Each row has a name. Each question is about the rows just above it.

bisud: 13.5  -61.2  -61.1  -19.3  -61.2  21.1
ven: -57.2  13.5  47.4  13.6  -38.2  -65.8
ripa: -66.5  67.8  8.3  8.4  -83.3  55.0
bisud without one entry, shuffled: 13.5  -61.2  21.1  -61.2  -19.3. Gone: -> -61.1
ven without one entry, shuffled: -38.2  47.4  -57.2  13.5  -65.8. Gone: -> 13.6
bisud without one entry, shuffled: 21.1  13.5  -61.2  -19.3  -61.2. Gone: -> -61.1

nubag: 65.2  6.3  -38.5  0.5  0.4  -81.7
sobot: 86.6  -14.4  63.0  -4.5  -81.9  4.2
viter: -14.9  24.8  54.6  -55.1  33.1  55.8
nubat: -19.4  -62.1  -60.0  54.6  -31.8  -26.7
Bonid: 64.3  15.8  77.1  -82.8  72.0  36.5
Vana: 22.8  -78.3  45.7  13.6  -4.3  -1.6
gan: 81.6  -51.1  25.1  -59.7  7.4  -8.9
Dus: -40.2  66.9  -11.3  -77.4  70.3  15.4
nefe: 18.1  62.3  62.4  -68.3  48.2  -80.9
Shuffled gan with one entry gone: 25.1  7.4  -59.7  -51.1  81.6, missing -> -8.9
Shuffled nefe with one entry gone: -80.9  62.3  48.2  18.1  -68.3, missing -> 62.4
Which entry of nubag is missing from 65.2  -81.7  6.3  0.5  -38.5? -> 0.4

Lera: 10.0  -5.9  -75.3  -5.8
zomo: -6.0  -5.9  -57.8  -33.8
Nuza: 2.8  2.7  7.7  -1.2
nubuf: 6.2  3.3  -55.6  -15.2
Zoz: -1.2  -7.1  -43.2  -19.3
Nuza without one entry, shuffled: 7.7  2.8  -1.2. Gone: -> 2.7
Which entry of Lera is missing from -75.3  -5.9  10.0? -> -5.8
Shuffled zomo with one entry gone: -57.8  -6.0  -5.9, missing -> -33.8
Shuffled zomo with one entry gone: -33.8  -57.8  -6.0, missing -> -5.9

bel: -63.1  44.5  41.0  52.8  -34.8
valu: 22.6  -28.3  -18.7  6.9  60.7
sud: -21.7  17.5  15.0  -5.7  -47.2
Bobup: 6.7  -36.2  6.6  -23.2  -2.8
Shuffled bel with one entry gone: 52.8  44.5  -34.8  -63.1, missing -> 41.0
Bobup without one entry, shuffled: -23.2  -36.2  6.7  -2.8. Gone: -> 6.6

som: -8.7  9.4  -2.4  2.9  -12.9
dapav: 8.7  -11.6  8.9  -12.2  35.9
rekon: -8.8  1.1  -14.3  -2.0  -17.8
nuba: 29.0  0.4  30.9  -11.2  64.2
zigar: 0.0  0.2  -10.9  -1.8  -7.7
sopu: 30.6  9.8  9.9  13.6  41.7
nupug: -11.9  -3.9  -18.2  1.6  -19.1
fefel: 6.9  2.3  -22.5  22.2  -31.5
fuvem: -29.3  8.2  30.4  -30.8  -2.8
rediz: 0.7  2.6  -7.1  0.4  0.6
Which entry of fefel is missing from 6.9  -22.5  22.2  2.3? -> -31.5
Shuffled rediz with one entry gone: 0.4  0.6  2.6  -7.1, missing -> 0.7
Which entry of sopu is missing from 41.7  30.6  9.9  13.6? -> 9.8

papot: -1.2  60.5  -31.0  5.2  8.8  5.0  21.0  8.7  34.5  -19.5  -3.5  -2.8  23.7  3.1  33.0  -4.4  13.8  -4.2  -15.1  -2.9  28.9  5.1  1.5  -33.4  -5.9  0.2
zogod: 14.5  -12.7  -12.7  24.3  -10.1  0.9  7.7  9.4  -14.5  -4.7  -26.2  7.6  21.4  8.7  -19.3  -4.1  7.2  -6.0  2.2  -3.0  34.8  -6.1  -1.4  -72.3  18.4  10.0
nit: 14.5  -12.7  -12.7  24.3  -10.1  0.9  7.7  9.4  11.1  -4.7  -26.2  7.6  21.4  8.7  -19.3  -4.1  7.2  -4.6  2.2  -3.0  34.8  -6.1  -1.4  -12.8  18.4  10.0
zogod without one entry, shuffled: -12.7  -1.4  10.0  -72.3  7.2  18.4  8.7  -10.1  9.4  -6.0  -4.7  24.3  34.8  7.7  -3.0  -14.5  -12.7  2.2  -4.1  7.6  14.5  21.4  0.9  -26.2  -19.3. Gone: -> -6.1
papot without one entry, shuffled: -19.5  13.8  -2.8  -2.9  -1.2  -5.9  8.8  8.7  60.5  5.2  -33.4  -4.4  -15.1  21.0  -4.2  5.0  34.5  -31.0  3.1  33.0  -3.5  23.7  1.5  0.2  28.9. Gone: -> 5.1
Which entry of nit is missing from -4.1  -19.3  -10.1  24.3  -6.1  -1.4  -4.6  -26.2  0.9  7.7  7.6  9.4  14.5  18.4  21.4  8.7  -3.0  -12.7  11.1  34.8  10.0  -4.7  2.2  7.2  -12.7? -> -12.8
papot without one entry, shuffled: 13.8  5.0  -19.5  -31.0  33.0  5.2  -4.4  -5.9  -33.4  -2.9  -3.5  -15.1  8.8  60.5  34.5  1.5  -1.2  -2.8  28.9  3.1  -4.2  23.7  21.0  8.7  0.2. Gone: -> 5.1

tarov: 0.0  8.9  8.8  -50.2  -10.9  -1.6  16.5  60.5  9.5  -2.3  -7.0  7.8  -58.7  -3.2  -18.4  1.6  19.0  -9.6  33.2  26.2  7.2
Zorid: 16.7  20.4  15.7  -70.6  4.6  37.0  17.1  71.7  17.9  4.7  -0.4  29.4  -88.2  -8.4  -34.5  -1.7  16.7  3.8  46.0  2.4  2.2
mip: 8.9  -0.2  -36.3  47.2  -11.9  -2.0  -19.9  -33.3  2.8  7.1  -12.1  -11.8  33.6  -3.9  -19.5  -17.8  6.7  30.0  -41.0  4.6  -8.3
Rab: -8.5  -8.9  -12.6  -28.9  18.0  -20.5  5.6  -0.4  15.5  0.4  8.6  5.4  9.9  -16.3  11.2  23.3  0.1  -34.3  31.0  -2.8  -6.0
posen: -22.6  -9.3  11.6  -37.9  -24.1  15.9  -10.8  36.2  -5.8  11.2  -1.5  -2.1  -15.6  8.6  21.3  5.5  -15.2  -7.1  16.1  -14.4  10.7
Binoz: 2.3  -7.3  -22.5  61.4  13.8  2.8  -2.7  -53.5  2.3  3.6  13.0  -11.5  24.8  -9.2  -8.0  22.8  4.5  8.4  -28.7  8.7  -6.9
Zuzo: 6.0  1.6  19.4  -53.7  -23.3  10.8  -21.0  62.8  1.1  22.2  0.7  8.9  -35.5  27.2  -0.5  -8.5  5.8  12.8  13.6  6.9  21.6
Tidi: -18.1  -0.7  -5.0  6.4  -42.1  -6.8  -2.3  13.8  -5.6  14.0  -2.4  2.4  -15.0  -6.1  3.6  8.1  14.1  7.4  -10.8  11.5  15.2
Seri: 13.5  5.0  -19.2  55.8  3.9  12.2  34.6  -30.5  13.8  10.7  4.2  14.3  20.4  -5.1  -54.4  13.7  11.8  27.8  -56.7  2.2  -2.1
Shuffled Tidi with one entry gone: -15.0  -10.8  -2.3  -2.4  7.4  14.1  15.2  6.4  -5.0  -0.7  3.6  11.5  -18.1  -6.1  2.4  13.8  -5.6  -6.8  14.0  8.1, missing -> -42.1
Which entry of Tidi is missing from -0.7  8.1  -42.1  -6.8  -5.6  -5.0  -2.3  13.8  7.4  15.2  -15.0  -18.1  11.5  6.4  -6.1  2.4  14.1  3.6  14.0  -10.8? -> -2.4
Which entry of posen is missing from -7.1  -22.6  5.5  15.9  -37.9  -14.4  -10.8  -15.6  -1.5  -15.2  36.2  11.6  -9.3  11.2  -2.1  -24.1  21.3  8.6  16.1  10.7? -> -5.8

